The rows below come in pairs that one turn or mirror swaps. Which row does each named row swap with?
gitir: [8, 11, 13, -8, 12, -3, -4, -1, 1, 3, 16, 20, -2, 2, 29, 10, 21, -3, 22, -6, 5, -14, -3]
duv: [7, 0, 4, -17, -3, -6, 11, 13, -12, -1, 8, 12, -6, 7, 18, -1, 3, 0, 16, -5, 1, 2, -13]
kobek: [17, -5, 0, -4, 2, 6, -1, -6, -3, 10, 14, 22, -1, 11, 19, 11, 14, 3, 17, -2, -6, -12, -9]
Rulu: [7, 5, 11, -9, 17, -16, -13, 4, -9, 13, 5, 16, -22, -11, 31, -8, 14, 2, 4, 9, -5, 0, -9]
sunos: [24, 10, 12, 2, 13, 1, -3, 4, 1, -7, 11, 20, -1, 13, 25, 7, 17, -1, 19, -8, 2, -9, -19]
logi: [13, 1, 5, 5, 4, -7, -30, 1, -4, 19, 5, 13, -14, 2, 18, 19, 10, 6, -4, -8, 3, -5, -5]
topu: [18, 8, 0, 1, 8, 2, -19, -5, -3, 0, 5, 33, -6, 2, 11, -5, 9, -6, 7, 0, -2, -6, -12]
ganer: [14, 2, -3, -1, -11, -8, -3, 3, -5, -5, 11, 20, -14, 8, 12, 17, -5, 2, 2, -1, 3, -12, 0]
veson: [15, 7, 2, -31, -5, -5, -6, -1, -6, 7, 6, 9, -8, 3, 16, 15, 6, 4, 7, -7, 4, -3, -12]
kat: [7, 5, 0, 10, 11, -5, 5, 7, -7, -3, 14, 11, -31, -2, 19, 14, 6, -4, 3, 4, -2, 1, -4]
golot: [8, -5, -7, 2, 11, -9, -9, -6, -5, 4, 11, 10, -14, 12, 24, 1, -3, 14, 13, 10, 10, -18, -7]
Soso: [11, 2, 9, 13, 6, 1, -23, 9, -7, 16, 5, 13, -17, 3, 18, 23, 9, -1, 2, 9, 2, -13, -18]
maz: [7, -9, -1, 1, 9, -13, -9, 12, -3, 5, 18, 7, -18, 4, 24, 22, 8, 14, 7, 11, 5, -8, 2]
Dig: [10, 5, -2, 8, -10, -1, -14, 17, -8, 14, 14, 16, 0, 1, 16, 0, 5, 3, 5, -6, -1, 0, -15]
vano: [13, 0, 7, 16, 22, -7, -5, 10, -9, -1, 9, 8, -8, 3, 27, 0, 10, 3, 12, 7, 8, -9, 6]
fev: [10, 0, 8, -16, 25, -2, -2, 5, -12, 9, 8, 19, -17, 7, 33, 13, 16, -5, 18, 2, -7, -5, -12]
suz: [10, 10, 5, -3, -5, -6, 15, 7, -4, 5, 17, 11, -18, 6, 21, 0, 6, 6, 3, -9, 2, -3, -12]
Tanem: [14, 4, 5, 10, 2, -2, -23, 7, -7, -7, -2, 14, -4, 7, 23, 24, 4, 1, 13, -12, 1, -11, -11]
mis: [11, 1, 4, -5, 6, -2, -10, 20, -10, 18, 14, 14, -19, 9, 22, 23, 7, 9, 16, 10, -1, -16, -8]
zisa: [15, 17, 11, 8, 22, -12, -4, 8, -4, -1, 0, 8, -8, -1, 31, -3, 9, 8, 13, 1, 14, -4, -6]
dip: [16, 1, 7, 8, -2, 2, -8, 2, 2, 7, 12, 12, 0, 7, 13, 22, 13, 9, 12, -15, 6, -6, -8]
visen: [6, -3, 8, 8, 9, 1, -11, 8, -9, 11, 17, 13, -1, -8, 19, 26, 6, 1, 5, -6, -4, -2, -16]
Sufen: [12, 3, 2, -11, 8, -3, -24, 10, -6, 22, 14, 15, -9, 6, 21, 18, 4, 21, 2, 0, 2, -6, -6]
Fuvuf: [12, 6, 4, -5, 23, -16, -3, 7, -8, -7, 0, 10, -11, -8, 14, 11, -6, 3, 3, -13, 8, -1, -9]
bopun: [9, -2, 11, -19, 22, -6, -9, 18, -14, 9, 11, 4, -15, -2, 29, 8, 10, 0, 15, 11, 3, 8, -9]
tet: [11, 1, 14, -11, 5, -6, -27, 15, -7, -21, 4, 15, -13, -6, 18, 7, 6, -1, 2, -1, -1, -2, -12]
dovil: [15, 2, 7, -8, -1, -2, -16, 8, -3, 17, 4, -4, -6, 6, 18, 8, 5, 14, 19, 8, 16, -8, -6]
renok: [19, 13, 13, -21, 7, -10, -18, 14, -7, -9, 1, 8, -22, -8, 16, 5, 6, -5, 13, 3, 6, -5, -17]
lipul: [16, -1, 11, 7, 14, -2, -3, 1, -7, -17, 10, 14, -16, 0, 27, 13, 12, -12, 13, 11, -1, -3, -11]
pud: [7, -2, 12, -15, 4, 9, -14, 3, -1, 4, 17, 23, -7, 1, 27, 19, 14, 14, 19, 4, 2, -14, -10]
Zer: [-3, 4, -6, -2, -4, -2, -13, -2, 0, 9, 16, 21, -19, 5, 13, 9, 4, 3, 13, 9, -2, -8, 4]
mubuz: [21, 9, 3, 3, 3, 5, -15, 1, -5, -17, 4, 15, -6, 8, 8, 22, 5, 3, 9, -2, 3, -5, -9]
mogo: [11, 8, 13, 3, -4, -5, -11, 4, -9, 10, -9, -2, -13, 1, 14, 1, -5, 1, 1, -7, 5, 3, -5]
Leg: [6, 1, -2, 8, 7, -17, -1, 9, -6, -2, 5, 0, -29, -5, 26, 13, 4, -5, 7, -6, 4, 4, -9]
getak: [15, 2, 4, 4, -11, -3, -16, 10, -9, -4, 10, 9, -2, -5, 10, -5, 3, -4, 0, -5, 5, -2, -3]
Bosis: [15, -5, 2, -25, 11, -4, 1, 12, -5, 3, 2, 13, -6, 4, 20, 2, 3, -1, 17, -1, -1, 2, -25]
dek: [21, -2, 11, -15, 11, -3, -16, 12, -5, -12, -2, 16, -19, -11, 20, 13, 10, -11, 10, -5, -2, -2, -16]
suv: [6, 10, 13, -18, 9, -1, -4, -1, 5, 15, 12, 19, -11, -5, 31, 15, 12, 6, 10, -3, 2, -16, -7]
gela: [7, 4, 12, -10, 14, -2, -22, 20, -8, 8, 3, 17, -24, -2, 25, -12, 7, -8, 15, -2, 1, -6, -9]
bureb: [11, -1, 8, 17, 22, -7, -7, 9, -7, 14, 11, 13, -21, 9, 21, -5, 4, 0, 12, 11, 4, 0, -9]
mor: [12, 3, 4, 5, 6, -3, 10, -8, -9, 10, 4, 7, -14, 3, 19, 1, 4, 11, 5, 16, 6, 1, -6]
nuba: [16, -4, 9, 0, 21, -11, -16, 10, -15, 3, -11, 4, -21, 3, 20, 3, 4, 3, 2, -1, 3, 10, -15]
Vuda: [4, -2, 9, -3, -2, 2, -22, -6, -8, -7, 10, 13, -15, -4, 24, -9, 4, -5, 6, 6, -2, -8, -21]
gonov: [10, -4, 1, -26, 8, -9, 0, 11, -4, -6, 9, 15, -23, -5, 20, -3, 3, 6, 14, 2, 5, 1, -14]
Lonag: [17, 1, 4, 16, 20, -7, -22, 7, -3, 16, 3, 13, -9, 9, 19, 8, 9, -9, 15, -3, -1, -3, -5]
zev: [4, 8, -2, -9, 21, -9, -12, -2, -1, -4, -4, 13, -14, -4, 16, -11, 6, 4, 11, 5, 7, -3, -21]
vinal: [13, -8, 3, -7, 4, -4, 0, 11, -5, 12, 7, 10, -20, 3, 21, 31, 5, 12, 8, 2, 2, -12, -2]
malut: [-5, 2, 0, 3, 2, 7, -14, -3, -5, 19, 9, 16, -5, 4, 17, 5, 8, 16, 8, 9, -3, -12, -18]
mamu: [19, -1, 0, -13, 1, -9, -22, 3, -10, 12, 0, 14, 4, 9, 15, 8, 6, 17, 9, 7, 1, -5, -13]
pone: [11, 6, 6, -26, 3, -3, -27, 13, -5, 11, 12, 16, -5, 2, 18, 14, 5, 6, 7, -5, 6, -7, 0]
Kuzu: [10, 3, 11, 3, 18, -8, 6, 13, -7, -7, 2, 14, -23, -2, 20, -2, 7, -3, 9, -16, 0, 5, -11]
Tapiv: [15, 5, 12, -18, 24, -8, -20, 12, -8, 3, 5, 7, -19, -8, 25, -1, 8, 5, 6, 4, 2, 11, -19]
por: [17, 11, 13, 1, -6, -3, -24, -2, -3, 2, 3, 12, -7, 4, 6, -3, -2, 5, 3, -2, 12, -5, -12]
gaz: [17, 6, 1, -2, 15, -16, -14, 12, -8, -1, -9, 10, -27, 0, 11, 6, -4, -1, -1, 3, 12, -5, -17]
bina: [8, 3, 10, -7, 11, 0, -11, -1, -9, -16, -4, 11, -13, 5, 17, 0, 5, -1, 21, 16, 1, 6, -10]
fos: [13, 4, 9, -14, 9, -4, 10, -8, -7, -6, 1, 12, -19, -3, 22, -8, 8, -1, 9, -4, 0, -2, -9]

vinal is swapped with dek
golot is swapped with Vuda
Tapiv is swapped with Sufen
Kuzu is swapped with dip
getak is swapped with vano
bopun is swapped with pone

